128 stands for zero in the data rows.
Some points, each followed by its number:
tensor([103, 116,  79, 121, 117, 164, 162, 255, 190, 181, 173, 157, 106, 132,
         97,  91, 142,  92, 209, 204, 179, 177, 160,  86]) 0
tensor([175, 192, 119, 111, 103,  78,  84,  66, 189, 192, 176, 140,  90, 125,
        104,  81, 146, 148, 189, 192, 137,  86, 103,  88]) 1
tensor([ 91,  96, 125, 138, 165, 198, 171, 189, 141, 134, 123,  98,  49,  89,
        105,  73, 138, 175, 172, 178, 112,  90,  99,  92]) 2
tensor([ 92, 108, 172, 165, 172, 160, 145, 116, 189, 193, 157, 157, 122, 116,
        123,  93, 105,  82, 140, 157, 183, 249, 200, 109]) 3
tensor([178, 144,  89,  95,  89,  68,  89,  67,  77,  76, 107, 105, 185, 173,
        154, 255, 113,  81,  42,  21, 107, 106, 116, 216]) 4
tensor([ 96,  88, 116, 139, 169, 201, 171, 194, 146, 144, 136, 172, 202, 166,
        149, 146, 173, 157,  47,  45,  90,  60,  83, 103]) 5
tensor([157, 117,  81, 111,  96,  82,  96,  81, 112, 123, 133, 156, 224, 174,
        163, 187, 129, 162, 191, 204, 118, 109, 110,  94]) 6
tensor([ 93,  89, 108, 127, 150, 197, 181, 223,  73,  75, 103, 115, 198, 173,
        176, 255, 170, 186,  81,  75,  92,  55,  88, 100]) 7
tensor([ 89, 106, 134, 132, 171, 183, 157, 180,  90, 102, 113, 149, 226, 189,
        178, 207, 104,  85,  59,  52, 124, 134, 146, 195]) 8
tensor([ 95,  95, 106, 132, 158, 205, 174, 215,  84,  74, 102,  85,  46,  83,
         95,  78, 149, 189, 142, 135, 103,  72,  92,  94]) 9
tensor([ 96,  94,  83, 118, 132, 193, 169, 255, 201, 189, 141, 125,  71,  81,
         94,  90, 112,  81,  55,  24, 113, 110, 129, 224]) 10
tensor([ 89,  95, 118, 142, 166, 192, 180, 196, 182, 192, 157, 163, 116, 112,
        125,  99, 111,  80,  43,  34, 114, 120, 136, 220]) 11
tensor([167, 134,  86, 105,  95,  80,  93,  74,  79,  70, 103,  85,  45,  89,
        105,  73, 140, 179, 165, 168, 107,  86,  97,  92]) 12
tensor([ 97, 112, 182, 162, 173, 144, 133, 106,  99,  89, 109,  87,  46,  88,
        105,  75, 119, 131, 217, 233, 145, 154, 138,  92]) 13
tensor([203, 152, 113,  99,  80,  61, 108,  74,  86,  98, 110, 152, 241, 180,
        173, 255, 129, 170, 185, 198, 116,  82,  94,  81]) 14
tensor([ 90,  95, 109, 131, 157, 200, 176, 216,  78,  72, 101,  83,  46,  89,
        104,  73, 110,  78,  36,  21, 103,  94, 107, 227]) 15
tensor([174, 166, 113, 115,  98,  80,  95,  78, 169, 183, 156, 168, 148, 125,
        131, 112, 127, 156, 199, 211, 125, 115, 115,  93]) 16
Which point above is nearest to each new point? Its number follows each.
tensor([ 76,  85,  80, 106, 121, 166, 165, 255,  77,  64, 103,  91,  40,  89,
        106,  64, 112,  84,  36,  25, 111, 135, 142, 204]) 15
tensor([ 93,  92, 100, 125, 146, 200, 181, 234, 155, 169, 149, 170, 173, 136,
        140, 128, 122, 137, 213, 231, 142, 145, 132,  96]) 0
tensor([ 93,  93, 119, 141, 165, 201, 177, 197,  92,  99, 119, 141, 229, 184,
        172, 224, 109,  76,  48,  36, 128, 146, 143, 198]) 8
tensor([127, 161, 195, 152, 126,  91, 105,  80, 178, 183, 158, 167, 142, 127,
        115, 105, 112,  73,  52,  33, 121, 134, 137, 220]) 11
tensor([100, 121, 196, 165, 166, 128, 122,  96, 107,  97, 111,  84,  48,  88,
        105,  73, 121, 139, 211, 229, 139, 142, 132,  94]) 13
tensor([110, 131, 199, 165, 152, 117, 116,  83, 164, 177, 156, 170, 159, 128,
        133, 125, 113,  83,  38,  28, 111, 104, 118, 223]) 11
tensor([ 95, 112, 186, 163, 172, 147, 133, 107, 141, 153, 141, 169, 190, 150,
        145, 148, 169, 181,  75,  68,  94,  62,  82,  94]) 5
tensor([106, 139, 203, 159, 137, 105, 108,  81, 199, 198, 149, 133,  72, 101,
        111,  75, 169, 187,  87,  76,  90,  56,  81,  93]) 1
tensor([ 99, 124, 220, 176, 126, 110, 127,  90, 206, 194, 160, 134,  85, 129,
        100,  66, 116,  88, 143, 126, 178, 236, 195, 122]) 3
tensor([155, 122,  82, 104,  93,  80,  97,  75, 124, 136, 134, 163, 212, 161,
        152, 168, 125, 155, 199, 213, 126, 116, 114,  91]) 6
